[[ 14   3 -19 -30 -40 -17 -42  29  30 -38  -6  63  -9 -20  15 -32]
 [-28  -9 -46 -13 -39 -71  14 -48 105  -7 -23  71  11 -32  35  56]
 [-18  36  11 -17  46  24 -45  11 -49 -65  13 -14 -24 -10 -34  13]
 [-17  28   1 -12  48  22 -29  -5 -21 -51  25 -10 -22 -15 -23  31]
 [-35  -5  -7  13   3 -37  27 -37  14  16 -30 -15  17   0  -7  45]]
->
[[-18  36  11 -17  46  24 -45  11 -49 -65  13 -14 -24 -10 -34  13]
 [-17  28   1 -12  48  22 -29  -5 -21 -51  25 -10 -22 -15 -23  31]
 [ 14   3 -19 -30 -40 -17 -42  29  30 -38  -6  63  -9 -20  15 -32]
 [-35  -5  -7  13   3 -37  27 -37  14  16 -30 -15  17   0  -7  45]
 [-28  -9 -46 -13 -39 -71  14 -48 105  -7 -23  71  11 -32  35  56]]

[[ 40 -13 -12  17 -13 -14 -13 -13 -13  39  33  35]
 [ 49 -62 -66  83 -64 -62 -61 -64 -65  51  35  32]
 [ 30 -25 -28  60 -27 -26 -25 -27 -28  39  40  38]
 [-40   6   8 -44   8   8   6   8   8 -54 -66 -66]
 [ 22 -37 -36  -7 -36 -37 -38 -37 -36  10  -8  -6]]
->
[[-40   6   8 -44   8   8   6   8   8 -54 -66 -66]
 [ 40 -13 -12  17 -13 -14 -13 -13 -13  39  33  35]
 [ 30 -25 -28  60 -27 -26 -25 -27 -28  39  40  38]
 [ 22 -37 -36  -7 -36 -37 -38 -37 -36  10  -8  -6]
 [ 49 -62 -66  83 -64 -62 -61 -64 -65  51  35  32]]

[[-30  44  26  12   4  10  39 -17]
 [-53  78  46  22   7  18  69 -30]
 [-60  88  52  25   8  20  77 -33]
 [ -9  13   8   4   1   3  11  -5]
 [-59  86  51  24   8  20  75 -33]]
->
[[-60  88  52  25   8  20  77 -33]
 [-59  86  51  24   8  20  75 -33]
 [-53  78  46  22   7  18  69 -30]
 [-30  44  26  12   4  10  39 -17]
 [ -9  13   8   4   1   3  11  -5]]

[[  24  -54   26   -1   35  -53  -43  -15 -100  -10  -72   -5]
 [ -11  -28  -56   15   -2  -17   16  -21  -25    4   33  -13]
 [  51   24    9    8  -85  -40   16   14   11   32  -28    8]
 [ -19  -29  -40  -61   19   61  -14  -33   16   -5  -37   23]
 [  31    4   39  -53  -18   88  -73  -55   47  -33   14   16]
 [ -35   36   79   -1   69   44   73  -18  -27  102   53  -92]]
->
[[ -35   36   79   -1   69   44   73  -18  -27  102   53  -92]
 [  51   24    9    8  -85  -40   16   14   11   32  -28    8]
 [  31    4   39  -53  -18   88  -73  -55   47  -33   14   16]
 [ -11  -28  -56   15   -2  -17   16  -21  -25    4   33  -13]
 [ -19  -29  -40  -61   19   61  -14  -33   16   -5  -37   23]
 [  24  -54   26   -1   35  -53  -43  -15 -100  -10  -72   -5]]

[[ 87  46  43  54  73  74  51 -15  54  77  76  31  77  62 -58]
 [-75  69 -60 -65 -88 -49 -52  21 -50 -90 -86 -13 -64 -72 -66]
 [-75 -62 -55 -61 -70 -74 -42 -24 -75 -66 -73  -5 -82  72 -61]]
->
[[-75  69 -60 -65 -88 -49 -52  21 -50 -90 -86 -13 -64 -72 -66]
 [ 87  46  43  54  73  74  51 -15  54  77  76  31  77  62 -58]
 [-75 -62 -55 -61 -70 -74 -42 -24 -75 -66 -73  -5 -82  72 -61]]

[[  59   56  -49   58   96    7   11   20   29  -27   47    7]
 [   4   31    6   29   46  -73   -1   34   10   37  -69   32]
 [ -22  -71  -25 -105  -87  -12   79   21  -18  -38   54  -34]
 [   5   16  -14   17  -48    7    7   32   18   -5   -7   25]
 [ -16  -50    7  -77  -66  -47   54   19  -34   17   11  -30]
 [  41   20  -35   63   14  -11  -41   12   -2   47   78  -53]
 [ -20   22   15  -59  -45  -31   46   14  -42  -48  -35   64]]
->
[[  59   56  -49   58   96    7   11   20   29  -27   47    7]
 [   4   31    6   29   46  -73   -1   34   10   37  -69   32]
 [ -20   22   15  -59  -45  -31   46   14  -42  -48  -35   64]
 [  41   20  -35   63   14  -11  -41   12   -2   47   78  -53]
 [   5   16  -14   17  -48    7    7   32   18   -5   -7   25]
 [ -16  -50    7  -77  -66  -47   54   19  -34   17   11  -30]
 [ -22  -71  -25 -105  -87  -12   79   21  -18  -38   54  -34]]

[[ 51 -49  30  37 -23  18   1 -55  -5 -37   7]
 [ 62   2   8  -8  44  17  72  -6  40   5   1]
 [-11 -29 -33 -15  67  18 -21   8 -34 -73 -10]
 [-38  -3 -42  40  40  44  33 -20   1  38  20]
 [-53 -10  34 -85  -6 -17  12  16   8  -5  -8]
 [  3   6 -22  24 -19  23  -5  55  44 -42  18]]
->
[[  3   6 -22  24 -19  23  -5  55  44 -42  18]
 [ 62   2   8  -8  44  17  72  -6  40   5   1]
 [-38  -3 -42  40  40  44  33 -20   1  38  20]
 [-53 -10  34 -85  -6 -17  12  16   8  -5  -8]
 [-11 -29 -33 -15  67  18 -21   8 -34 -73 -10]
 [ 51 -49  30  37 -23  18   1 -55  -5 -37   7]]

[[ 54   3 -15  19 -32  29 -18  -5  -4 -15  46]
 [-36   9  14  25 -18 -50  52 -32  -1 -35  12]
 [  3   2 -23 -83  28 -34  -2  14   7   4  44]
 [-11 -19 -17 -46 -23 -35 -33 -29   3 -13 -21]
 [-11 -11 -30   8  26  45 -24 -12 -37  10 -36]
 [ 42 -23  -6  48 -28  19   8  15  -3  27 -18]
 [ 25   4  28  10  -6  67  -4  47  -6  13 -51]]
->
[[-36   9  14  25 -18 -50  52 -32  -1 -35  12]
 [ 25   4  28  10  -6  67  -4  47  -6  13 -51]
 [ 54   3 -15  19 -32  29 -18  -5  -4 -15  46]
 [  3   2 -23 -83  28 -34  -2  14   7   4  44]
 [-11 -11 -30   8  26  45 -24 -12 -37  10 -36]
 [-11 -19 -17 -46 -23 -35 -33 -29   3 -13 -21]
 [ 42 -23  -6  48 -28  19   8  15  -3  27 -18]]

[[-45 -35  15 -19  23 -38  38  25  14  35 -26 -68 -18   8]
 [-33   0   7  16 -31 -10  43 -22  34  -8  11 -37 -21 -31]
 [  3  24 -32 -24 -26  65 -18  61 -21  19 -19  55 -36  23]
 [  9  -8  23   3  40   7 -14  19 -36  13 -13 -21 -27  47]
 [ 22 -25 -69 -37 -14  -8  77 -24 -77 -29  50  81  20  48]]
->
[[  3  24 -32 -24 -26  65 -18  61 -21  19 -19  55 -36  23]
 [-33   0   7  16 -31 -10  43 -22  34  -8  11 -37 -21 -31]
 [  9  -8  23   3  40   7 -14  19 -36  13 -13 -21 -27  47]
 [ 22 -25 -69 -37 -14  -8  77 -24 -77 -29  50  81  20  48]
 [-45 -35  15 -19  23 -38  38  25  14  35 -26 -68 -18   8]]
